Rows are one point carried round by a steady rotation, each followed by how many steps it has turned.
The counts run from 0 to 563.
[ -6  -3 -18 -20   3   0 -18  15   1  11  -5  19  -5  25   7 -21  14 -12
 -12 -13  -3   1  30  24  15   4  -7  -7  12  13   4  -1 -28  -4   9 -11
  -1 -18  18  -6  14 -16  25  10   3  14  25  13 -16  23 -28] -> 197
[-34   8  10   1  -2  10  35 -15 -11 -30 -11   1   0 -10  -2 -14 -16  -6
  -6 -10 -19 -16 -22 -18  -2  -8  -2  10   8 -29 -16  -2   2 -12   8  -9
 -13  20   1  -9 -10   9   0  12 -14 -20 -19   1 -10 -33  12] -> 412
[ -1 -20  16  -7   1 -19  12 -20 -35 -37  19   8  29   7   5  -1  -6  -9
  -8   2 -13  22  -9   8  -8  -4  17  -8  -7 -16   5 -16  12  31  12  21
  20   3   8   3  -2 -10  -8   0  12 -22   0 -24   3  -6 -18] -> 382
[  3  -2  -3  22  -5  -5  -9 -23  -3 -18   8   2  17  11 -11  -8   1  -8
  -3   0 -32   2 -34  -1 -11   3   2  31   2  11  14 -20  26 -20  25 -12
  17   9  -9  -1  -6   2  18  11  -4 -23  16 -16   8 -11  17] -> 432
[  3 -21  -7 -33  -6   3  12  -8 -21 -21  16   2  -7   1  -5  -6  -3 -23
   4   3   1   9  13   7   8 -19   1 -13  -3 -30 -23  -6  -9  36  -9  14
   7  -4  23 -13   4 -20  -8  19  -2   9 -13 -33  11 -14 -20] -> 129
[ -8  -2  -3 -29   6   1  28 -13 -43 -15   7   7  10 -24   2   6   8 -24
  33   6  -9   3  19 -19  -7 -16  -7 -13  -9 -14  -6  17  -4   6  -5   2
 -15  -8  15 -19   3  -1 -22  -9 -16  -9  -1 -20  17 -12  -6] -> 309
[-10  -8 -20 -21  14  25  31  20  -6  -7  -9 -28  12  -3  13  -5   0 -20
  -1 -13 -24 -15  15 -18   1 -16 -33   0  -5  -7 -17 -12   3  -2  27 -10
 -20 -11  10 -20  -2  -1   0   5   2  11   5  -8  -3 -30  -7] -> 221
[ -4 -11  -6 -21  19  14  17  -7 -24 -21  13 -16  34 -13  12   9   6  -4
   7   0 -37   3  16  -8  -3   4 -10 -19  -7  -9   5 -17  15   7  29  11
  24  -4 -13  -6  -3   1 -19   5  -3  14  11 -19  13 -24  -1] -> 86
[-20   7  11  12   8   8   4 -17 -11 -30  -7  14  29 -22  27   7 -45 -10
 -14 -10  -5  -1  -8  33   8  21  10 -14   4  -3 -14  17  -6  -3   1  -3
 -13  -2   2 -10   4  10  -5 -24  -4 -13   2   5 -16   8  -2] -> 362
[  1  -4 -31  -6  -1   9 -20 -43  -7  -7   9   2   0  -8  -4   7   4  -7
  16   3 -40   6  27   6  -4  11   5 -18 -14  11   6   7  12 -10  11   8
  31  21  -8   4   7  -2 -10 -11 -19   2 -10 -17  19   0   8] -> 329
[-13   9  -9  -3  11   0  -2   2  -7   7 -15   2   7  21  23  -5  26   2
   1 -12 -37  -1  31 -15 -13  14 -11 -16   0  18  25  -1   8 -24  28  -7
 -13   1   9   5   3  -4  15 -28  -1  -4   2  26  -9  19  -4] -> 378
[  5   1  20   0   1   0   5 -15   5 -35  -8   5  15   1   9 -10 -12   5
 -29  -4   6  -3 -12  14  -7   1  16  -7  14 -24 -12 -20  -6  14  11   7
  30  20   3  14  -9   1  35  31  10   6 -18  13 -17 -14  13] -> 455
[ -8  19  13   7  11   8  -7 -14   1  -5 -10  36  27 -24  -6  -4  -3   1
   6  -2   0 -25  -9  14   8  12  18  -3  19   9   9  26 -17 -28   7  -9
   8 -19 -30  -5  -4  14   2  10 -25   7  27  14 -12  14  16] -> 480
[-27   8 -14  11   2   5  -1  -5  16  -7  -6  10   4   3 -10 -26 -15  -8
 -11  -9 -22 -20 -31   3   7   7 -11  36  10  13  -2   4   4 -33  22 -33
  -7   1  -8 -14   7   6  19  15 -19 -11  19   9 -16  -5   2] -> 209
[ 22  -1  -7  -9   4  30 -22 -16  -6   6  -3  -9  -2 -13  14  26  12  -3
  18   4  -9  -2  47  13   5   3  12 -42  -2  13 -10  17  -3   9  -3  26
  15  -6 -15  -1 -20  -1 -13  -6   2  11  -8 -17  17  12  18] -> 151
[-18   6 -10 -21  16  25  -2  15  -3  13 -11  16   1 -11   8  -5   4 -18
  10  -9  -2 -20  34   7  21  -3  -3 -15  11   7 -10  25 -29 -15   3  -4
 -13 -31  -9 -17   5  -1  -6   2 -16  23  23   5  -5   9 -12] -> 375
[  4   6 -24   1 -16   0 -23 -52  11 -20  -9  14 -10   2  -2  -4  -6   5
 -10  -4 -16   4   9  17 -10  13   3  -9   2   2   3  -3   3 -10   3  -6
  29  44   3  17   3  -1  30   3 -13  -7 -23   7  -3   2  24] -> 212
[ 25  -4  -9  -7  26   4  -4  32   6  20   0  -7   4   9  -2  -2  24   4
  -5   7  -7  -7  22 -20   3 -17   1   1  -9  14  -3   8   8   5   9  17
   0 -35 -15  -5 -21 -15  -1   5  13  40  -4 -18   7  12 -26] -> 355
[-12   8   9 -19  -2   3  -3  13  -1   9 -14  29 -23   9  -8 -24  11  -6
   0  -4  24 -22  16   5  17 -19   8 -13  26 -11 -15  17 -39   3 -15   4
  -9 -23   5  -5  -4 -11  11  24  -6   9   0  12 -15  14 -15] -> 80
[ -6   0   1  20  10 -11   6  -1   1 -13   5   0  29   9  -5 -15   3   2
 -12  -4 -34  -4 -34 -12  -7   6   1  30   2   6  18 -12  25 -25  38 -16
  13  -3 -20  -5  -5   0  12  17  -3  -3  22  -4   0 -13  -3] -> 431
[-11   2 -21 -16   4  11   5 -22  -3 -10  -1   3  12  -9 -12 -10  16  -6
  15  -2 -37 -13  10 -20 -10  -3 -16   3   3  -3  11 -11   4 -29  27 -18
  23  18 -10  -3   8   1   7  21 -27   7  11  -3   7 -24  23] -> 327
[ -4  -4 -28  -8 -13   6  -6 -41 -15  -8  14  22 -11 -13 -15   2 -10 -17
  27   5 -11   8  12  11   1  -8  -3   0  -9   4  -6  22   1  -2 -18   2
   4  11   9 -16   6  -5 -15  -9 -25 -13  -5 -35  23   2   4] -> 193
[-20  -6  -8 -25 -13   1   3 -17 -19 -23   9   2 -26  22 -16 -22   6 -14
  -6  -4 -28   4  11  -1   9 -11   3 -12   2 -27 -11 -17  -1  21   3   5
  11  21  14  -3   3 -18  -4  22 -12 -16 -26 -21  -4 -18 -14] -> 486
[  2  -2  -7   1   7  -4  12  25   9   2 -19 -15  -7  31  24 -17   1  -3
 -22 -15   5   3  14 -11  -5 -17 -14  -2  -4  -4 -13  -6   5   7   9   0
 -23  -8  32   5 -16 -15  35 -10  29   2 -23   2 -15  13 -19] -> 336
[  3   5  31   7  21 -17   7  13 -29   8  -8  16  32   2  11   6  34   7
  13   5  -9   2  12 -19 -14  -5  16 -16   6  12  25  11  11   2  20  12
 -14 -30   1   5 -19  -5  -7 -15   8 -10  12   6  -3  27 -13] -> 291
[-19  -8  -5  -3 -10  10  -4 -19 -22  -5   3 -18 -13  24  17  10   3  -7
   5 -16 -48  12  28   3  -5   3  -2 -17  -5   8   3  -4  13   5  19   6
  -9  17  16   1  -9  -8  -6 -36  -1 -35 -18 -16   0   3  -2] -> 243
[  7  15   5  10  38 -16  20  17  -1  -5 -13  15  40 -21  19  -1   3   6
  -1   1   7   1  -5 -22 -17  -5   4   8 -11  13   6  27  15 -16   7  -2
 -21 -16   2  -9 -16  -2   1 -21   1  17  -6  11 -10  27 -13] -> 428
[ 16  -7  -2  -1  16  17  -1  33   1  15  -7  -2  26  10  19  -3  22 -10
  -3   1  -6  -8  16   0  -5  -3 -21   5  11  21   9  -3  -2 -17  30 -10
  -1 -35  -2  -9  -9   3  27  13  13  21  38   6  -3   5   1] -> 493
[-13  20   8   8   4  -6 -16 -17   0   6  -8  39  12  -4 -14  -9  16   8
  13   1 -13 -21  -3   1   2  12  17   2  23  20  18  22  -7 -29   9 -10
   6 -10 -28   1   1   8   7   4 -25  -8  24  23  -7  19  13] -> 481
[  7 -13  13  10  -2  16  20  25  -6 -14  -1 -20   9  18   5  -7   2 -15
 -13   0  -2  -7 -17  -9  -4 -22 -14  23   7 -11 -20 -26   8  16  14  -3
  -7 -14  17  -9 -19  -2  21  24  25 -16   2 -20   1 -20   1] -> 474
[ -7  11   6   2 -23  30   0  -9   2  15 -20  -5 -36  19  -3  -5  17  -8
  11  -7 -12 -24  17  -6  -3 -16 -13   0  23  -3 -16   0 -12  -9  -1  -8
 -16   8  15   1 -15   3  18  12  -3 -28 -12   7  -6  -7  35] -> 168
[ 18   0  29   0  -4  -5   5 -20  -1 -32 -10  23  20 -11  -2  -1  -1  -1
  -8   5  19  -5  -9   2  -9  -5  22 -12  21 -25  -5 -16 -10  19   0  11
  37   9  -2  17 -18   0  24  39   9   1 -12   4  -3 -12  26] -> 456
[-19   6   0  -4  -4  13  14 -16  -2 -20   2  -8  -6  -4 -24 -14   7   6
   1  -2 -43 -17 -19 -21   1  -8   7   6   1 -14  -5  -8  20  -7  23   6
  16  17 -25  -1 -14   0 -15  22 -23  -5 -18 -17   7 -32  13] -> 190
